Each named move below is a turn or a mirror, shown by a few rows before and after it. Which moves, in which order, take the first row of each later pair to the second? The first pair is answered.
K:
[  9   5 -16  -4  12 -13  -5  21 -25   5  -3 -19  13  -3 -10  -3  -3   7
 -16 -11   6   7  -4   1   0   1 -18] => [ 10   4 -16  -6  13 -12  -5  21 -23   4  -1 -16  11  -5 -11  -2  -3   8
 -16 -11   7   9  -4   0  -1   2 -17]
[ 15  -1   1  12   4 -11  15  -6 -17  13 -12 -16   5  -2  -9  -4   5   2
   3  -8  -2  -8   2  15  10 -13 -13] => [ 16  14  -7  -5   8  -1   4  13   2  14   5  -3  -7 -14 -11  10 -15  14
   3 -18  -5  -7   1  -8   4  -1 -11]
[  1   9  -2   2   5 -12  -3  -1  15   7 -11  -9   5  -3   0   6  -7   1
   2  -6   5   1   2  -2   2  10   4] => [  2   5  -1   5   4 -15  -1  -6   8   7 -15 -12   9   0   1   2  -5  -3
   1  -1   4   0   3   2   2   7   3]
P:
[  8  -2   4   0   7 -11   9   5  -4   2 -10  -6   9  -5  -9  -6   2   5
  -6 -15   2  -6  -1   4   2  -6  -5] => [  9  -4   7  -1  -4  -7   7   8  10   2  -1   2  11  -5  -4   3  -1   6
  -4 -17   9  -8   5  -1  -1   3   4]
[  5  -1  -5 -11   9  -5   3   6 -21   2  -3  -1   9 -14  -6   2   6   6
  -2  -6  10  -2  -6 -10  -6 -13 -14] => [  3  -6   3 -11  -4  -4   4   5 -10   0   1   5  17 -10  -2  13   4   5
  -1  -8  20  -5   2 -13  -6  -7   0]
[ -6 -16   9  10   4  -3   2 -13 -17  -5 -13  -2 -24   8  12  -8  -3  -9
   7  12  -9  -1 -13   5   3  -8  -1] => [ -8 -24  16  11 -10  -1   4 -16  -6  -6  -9   4 -14  13  15   3  -6 -11
  12  10   1  -7  -4   2   2  -4  12]
S:
[-12   8   0  11 -21   1   3 -10   7   2   5   5  -7   7  11  -1   0  -6
   6  13  -7  -3   4   0  -5  10   9] => [-11  11  -2  14 -16   0   5 -12   2   2   1   2 -11   5   9  -6   3  -6
   4  13 -12  -3   0   4  -6   8   5]
[  1   7   1   9 -14   0   6 -17   1   1 -13  -7  -1   0  -7 -10  16 -12
   4  19  -8 -13  -4  24  -3   5  -5] => [  4  16  -9   4   3   0   0 -12  -4   3 -12 -10 -11  -4 -10 -14  11  -4
  -1  17 -18  -7 -12  21  -2   0 -15]
[-14   6  -1   2   6   5  -6   4  14   1   4   9  -8  -4  11  11  -6  -4
   0  13   3  -3  -4  -5  -5   0  -3] => [-14   3   2   4   1   7  -3   1  18  -2   1  11  -3  -4  12  13  -4  -6
   1  14   7  -6  -1  -3  -6   1   2]
Y:
[ 19   3  12 -21   2   2   8  17   1  -2  -9  -6  -5 -14 -32   9 -10   6
 -15 -35  -3  -3   4   6 -15   0 -11] => [ -7  -4   2 -29  21   0 -19   7 -15  -9   3  -7 -15  12  -8 -12 -11  -8
 -15   3 -31  16  -3  16   2  -3 -13]
[ -5  -2   7   4 -12 -10  10  -3  -5  -1   5   2  11   9   4   3  11 -12
  -1   7  -1  -7  11   8  -4   4   8] => [  7   8   4   1  -2 -11  14   8  -9   0   0  -1   6  -6 -11   7   7   4
  -6 -11   1 -10   8   0  -8   1  -3]
[  5  -2  10  -1 -10   6  10  -3  30   1  15   8  15   7   6   0   8  -4
   5   2  -3 -19 -13   9  -1  -2  -6] => [ 15   9   5  -8   5   6  11   7  22   3  12   3   8  -5  -5   1   2   6
   0 -10  -7 -16 -21   2  -6  -7 -17]
[-2  0  1 -3 -5  1 -3 -4  1  8 10 15 12 -1  8 14 -8 -4 -7  5 10 -5  1  4
 -5 -1 13] => [  5   9  -2  -5   6   1  -1   4   0   9   9  13   8  -9   1  17 -11   4
 -10  -4   9  -3  -3   0  -9  -2   6]
U:
[ -5 -27  20  -5  -8  -7  -3  15  10   5  -8   2  15  -6  -8  -8 -12   7
 -11  -1  16 -10  10  -8   9   0   4] => [ -9 -31  23  -1  -9 -10  -3   9   3   3  -8   2  18  -1  -5 -12  -8   5
  -9   5  13  -7   8  -4  12  -3   5]
[  8  11  -1  -9   0   0  -1   4   5  -2   2  -2  -6  -5   0   5  -9   4
  -2  -3 -12  -3  -6  -5  -2   6  -2] => [11  8  4 -8  0 -2  3  6  3  1 -2 -3  0 -6 -5  8 -7  5 -1 -7 -5 -5 -3 -5
 -3  2 -1]
[-14  -2  -1 -14 -11 -13   8   8  22  -4  20   3   0   1  19  23 -14   4
   5  18  10  -4   4   1  -3   3   6] => [-10  -5   0 -17 -12 -15  12  11  22  -2  17   3   3   0  15  25 -15   6
   4  12  14  -6   6   0  -5   4   7]
[-15  -4  -1   3  12   0  -5   7 -12  -7   5   3  13   8   8  -3  -2   1
  -4  21   8  16  -5  -3  11  -2   5] => [-14   2  -3  -1  13   1  -8   9  -9  -6   8   5   9   6  10  -1  -9   5
  -4  21   5  14  -8  -3   9   0   4]
Pairs:
Each pair is 2 to 3 moves apart.
[ -5 -10   3  -1  -2   0 -12  -4   4  -5   7   6  12  11   4  -1   3  -8
  -4  11  -4   1   6   4  -3  10  14] => [  6   6  -8 -10  21   0 -12   7  -4  -1   5   0   3  -3  -9  -1  -4   8
  -9  -6  -9   3  -3  -3  -7   4  -3]  Y Y
[  0   1  -9 -10  20  -2  -6   6  -1  -1   6   2  -7  -9  -6  -3  -4   3
  -4  -8 -10  12  -6  -9   2  -5 -13] => [ -1 -21   9   3  -5  -7   7   0   7   0   4   7  17   2  -3   6   6  -7
  -2  -9  14   1  12  -1  -1  -3   6]  U K P
[  4   2   8  -4  -4   9 -10  11  23 -10  11   3   1  -6   6  -4  -6  13
   4   7 -11   6   3 -15  -2   7   3] => [  2  -4  12  -5  -6   7 -10  13  21 -11  11   5   8  -3   6  -1  -5  11
   5   7  -6   6   8 -17   1   4  10]  U Y S
[-10  -8   4  21   0   6   6   7 -16   6  -9 -10   0  -9 -10   4  13  -1
  -3  -2  11 -10 -10   2  -2  -9  -6] => [-21  -4  -1   7   4  15 -16  10  -2   1  12   3 -13  -2   4   4  -2  -3
  -1  14  -4   2 -15 -10   2  -2  -1]  U K Y
[  1 -25  -4  -6  11 -13  -4   4 -27  -4  -5 -12  17  13   9  -9   5  -3
 -10  -5   8   7  -4   3   4 -12 -12] => [ -1 -31   4  -3  -6  -9  -2  -1 -17  -5  -2  -7  23  16  13  -4   5  -8
  -5  -5  17   4   3   3   5  -6  -4]  S Y
[ -6  -9   4  -8 -17   6  -7   4  26   8  15  16  -2  11  16  14  -8  -5
   6   7  14  -6  10  -8  -3  17  16] => [ -4 -22   9   6 -19  -1   5  -8  12   9   0   5  11  20  12   4   8 -14
   6  12  21 -10  14  11  -1   8  15]  U K
[  0   3  -4 -13  14   1   4   4  -2  -2  16  -3  -2  -9  -5   3  -1   7
  -7  -8 -17  -5   3   4   4  11 -11] => [ -8  -4   0 -17   8   4  -3   4   3  -2  23   2   4   0   5   5  -3   0
  -5   1 -15  -3   8   2   6  14  -3]  S Y
[ 14   9  -6 -11  32   5   5  10   9  -4  -4  -3   3 -20  -9  21   1  18
 -11 -32  14  -1  -4 -26 -18  -3 -19] => [-10 -26  15  10 -14   5   2 -20  20 -10   1   6  26  20  22  16  18 -17
   3   7  18  -6  14  -2  -7   6  13]  Y K Y
[  9 -18   5  13   6 -17  12 -12 -11   4 -10  -7  12  20  -4  -9  38 -22
  -3 -12   2 -10  -7  28  -4 -12  -5] => [ 17  -2  -7   0  33 -16   7   3 -15   7  -8 -10   1   2 -14  -6  26  -4
 -10 -28  -5  -3 -18  15  -6 -16 -20]  Y S
[  3  -5   6   9 -13  -4  10  -8   0   3 -10  -3   5  -1  -2   0   7  -2
   4  -2   7  -7   3  11  -2  -2  -4] => [ -7   7  -6  -5   4   4 -10  -4  -1  -1   3   1 -12   2   9  -4  -6   0
   4   9 -13   5  -7   1   2   0 -10]  S K Y
[  9  -4   7   2 -10   1   1  12  14   0   5   4  12  -3  -1  22  -9   1
  -4 -13  18  -7  14 -15  -8   4  14] => [  0 -16  10  18 -13  -8   5  -7  -6  -4  -7  -5  19  15   8   2  10 -15
  -3   8   9  -3  13  11  -2  -4  12]  K U
[  1   4   1   0 -24  10   1   0  18  -5  16  14  -4 -14  13  -1 -18   2
   2   6  18 -22  -2 -20 -14  18  14] => [  3  11 -14   9  10   0   4  -6 -23  -4  -6  -7 -19 -12   5 -32  -3   2
  -4  17  -8 -11 -20   4  -8  -2 -18]  P K
[  8   1 -16   9 -10   0  -2  -6  15 -10  -6 -12  -1  -9 -12  -9   0  -5
   6  -8  -2 -10  14  -2 -23   3   5] => [ -5  -3 -20  -2   1   1 -20  -5  13 -13   6  -5  -3   4   4 -13  -7 -12
   7   8 -11   1  13  -6 -18   3  10]  Y S Y
[  7  28 -15  16  -5   3   2 -13  17  -6  -6  -2 -41 -22  -2 -16  -8  12
 -10   2 -24  -6 -19  -2  10   6 -18] => [ -6  19 -11  12 -12   6 -12 -18  25 -10   8   8 -39  -7  15 -16 -11   2
  -5  17 -26  -1 -15  -5  14  12  -5]  Y K S
[-33 -20   3  11 -17   2   4  -6   5   5   8  12   3  16  21  -7  -7  -5
  10  18   7   4   4   1 -13   0   0] => [-14 -14   6  15 -22   2  20   5  12  10  -3   9   7  -5  -1   6  -8  10
   9 -12  23  -9   6  -8 -25  -1  -4]  U Y U
[ -4   0  -3  -2  28 -13  -5   6 -30   1  -9 -15   2   6  -4 -11   6   4
 -11  -6  -4  14  -7   4   5 -15 -17] => [  1 -14  16   2 -11  -8   9   8   3   4  -2   1  24   0  -6  13   3   0
  -5 -23  30  -6  13  -8  -5  -1  11]  S Y Y
